128 stands for zero in the data rows.
Here are some points:
[106 102 126 145 101 149 102 107 107 129 117 121]
[104 119 123 161 108 134 177 109 160  98 127  95]
[114 141  97 183 243 120 141 101 117  95 108  99]
[ 99 101 190 177 149 146 104  95 114  99 173 104]
[121 114 103 114 136 116 106 125 115 134 102 221]
[138 103 109 135  97 106 109 112 166 143  99 140]
[129 145 100 124 255 100 115 120  95 103 207 114]
[116 138 112 131  99 128 113 107 123 115 116 110]
[255 127 204  96  94  98  96 255 100 255 102 137]
[ 96 124 112 131 106 134 202 102 155 101 115 101]
[106 137 122 121 109 120 152 106 132 116 119 101]
[111 119 175 119 117 120 112 105 108 109 140 107]
[114 144 110 111 106 118 183 113 148 109 105 101]
[114  95 113 130 117 173  97 103 154 174 119 158]
[102 126 209 122 132 113 108 114 117  95 162  98]
[111 119 153 120 109 129 115 104 100 109 128 145]
[102 118 137 118 134 126 139  98 110 100 144 104]
[177 115 117 131 105 102 112 156 111 129 104 121]
[113 114 111 127  94 174 153 124 156 102 116 100]
[184 111 105 123 106 107 108 166 116 135 108 107]
[156 109 187 104 102 115  99 108  98 160 131 132]
[ 96  94 126 166  92 249 124  98 210 122 128 101]
[103  99  99 116 255 101 108 111 100 160 222 175]
[103 110 125 140 119 148 135  93 103  95 163 137]
[100 126 167 127 127 117 119 101 101 115 129 110]
[131 125 129 110 108 118 127 115 101 116 124 140]
[112  98 108 144 181 113 116 102 109 123 124 174]
[128 165 111 104 122 109 168 101 119 106 106 149]
[137 251 108 107  94 112 163 102 204  98 110 106]
[108 115 146 119 116 107 135 102 106 116 120 109]
[103  98 134 192 111 175 115  99 103 108 152 104]
[103 106 139 128 102 151 123 112 132  99 133 101]
24 more points follow, each with its number after it:
[147 171 129 101 108  98 144 139 104 129 121 109] 0
[255 125 111 103 111 105  98 219 115 232 100 186] 1
[109 106 194 123  99 128 110 107 120 121 122 110] 2
[170 113 102 106 127 160 101 115 112 131 105 163] 3
[109 137 111 119 130 126 120 119 108 102 109 121] 4
[151  94 111 103 116 124  96 103 172 255 109 236] 5
[ 95  93  93 200 231 126 118 100 172 117 136 112] 6
[143 171 103 141 108 114 139 159 131 104 100 104] 7
[121 128  99 172 120 114 159 165 136 102 102  99] 8
[106 113 112 175 114 163 110 114 111 106 116 111] 9
[102 119 110 134 107 190 146 105 117  94 123 111] 10
[115 123 108 119 101 142 155 117 112 106 106 102] 11
[187 149  97 137 105 105 111  98 143 129 131 174] 12
[196 115 110 127  99 102 119 174 120 127  97 102] 13
[120 182 121 106  99 103 177 120 154 112 113  98] 14
[127 162 130 109 101 102 157 128 137 121 118  98] 15
[154 103  96  96 255 100  96 255 103 255 255 255] 16
[112 112 120 133 110 112 117 132 128 109 124 101] 17
[106 123 199 109 109 108 117 109 121 110 141 107] 18
[198 125 102 114 114  99 110 216 126 137 122 109] 19
[105 117 111 125  99 140 177 100 177 107 103 105] 20
[114 154 100 134 133 140 191 185 121 100 104  98] 21
[142 110 120 127 120 128 109 112 101 126 116 191] 22
[108 148 115 144 123 140 132 118 109  99 113 105] 23
Which two of these numbered points are nearest to each point below, ignoring the 2 directions in which the first points spread most? Their numbers follow each, nearest first.
[127 102  96  98 255  96 104 255 100 255 255 191] > 16 1
[ 96  94  94 100 175 179  98 167 255 218 197 209] > 16 5
[111 255 103 100 172 120 160 104 112  95 110 140] > 14 0
[ 96  97 104 141 150 135 113 162 216 151 104 122] > 6 20
[110 103 176 120  98 131 114 102 111 110 124 126] > 2 18
[101 163 109 114 119 136 155 104 112  93 156 101] > 0 15
[ 99 109 167 138 113 151 115  99 114 102 146 105] > 2 18
[ 95 122 129 157 117 128 146 109 135  99 138  99] > 17 23
[108 114 105 139 109 133 127 125 118 116 110  97] > 17 11
[113 101 123 196 114 134 109 107 101 120 137 113] > 9 17
[109 135 114 103 115 140 161 106 194 105  99 126] > 20 15
[113  97 114 161 106 168  98  99 124 135 124 129] > 9 10
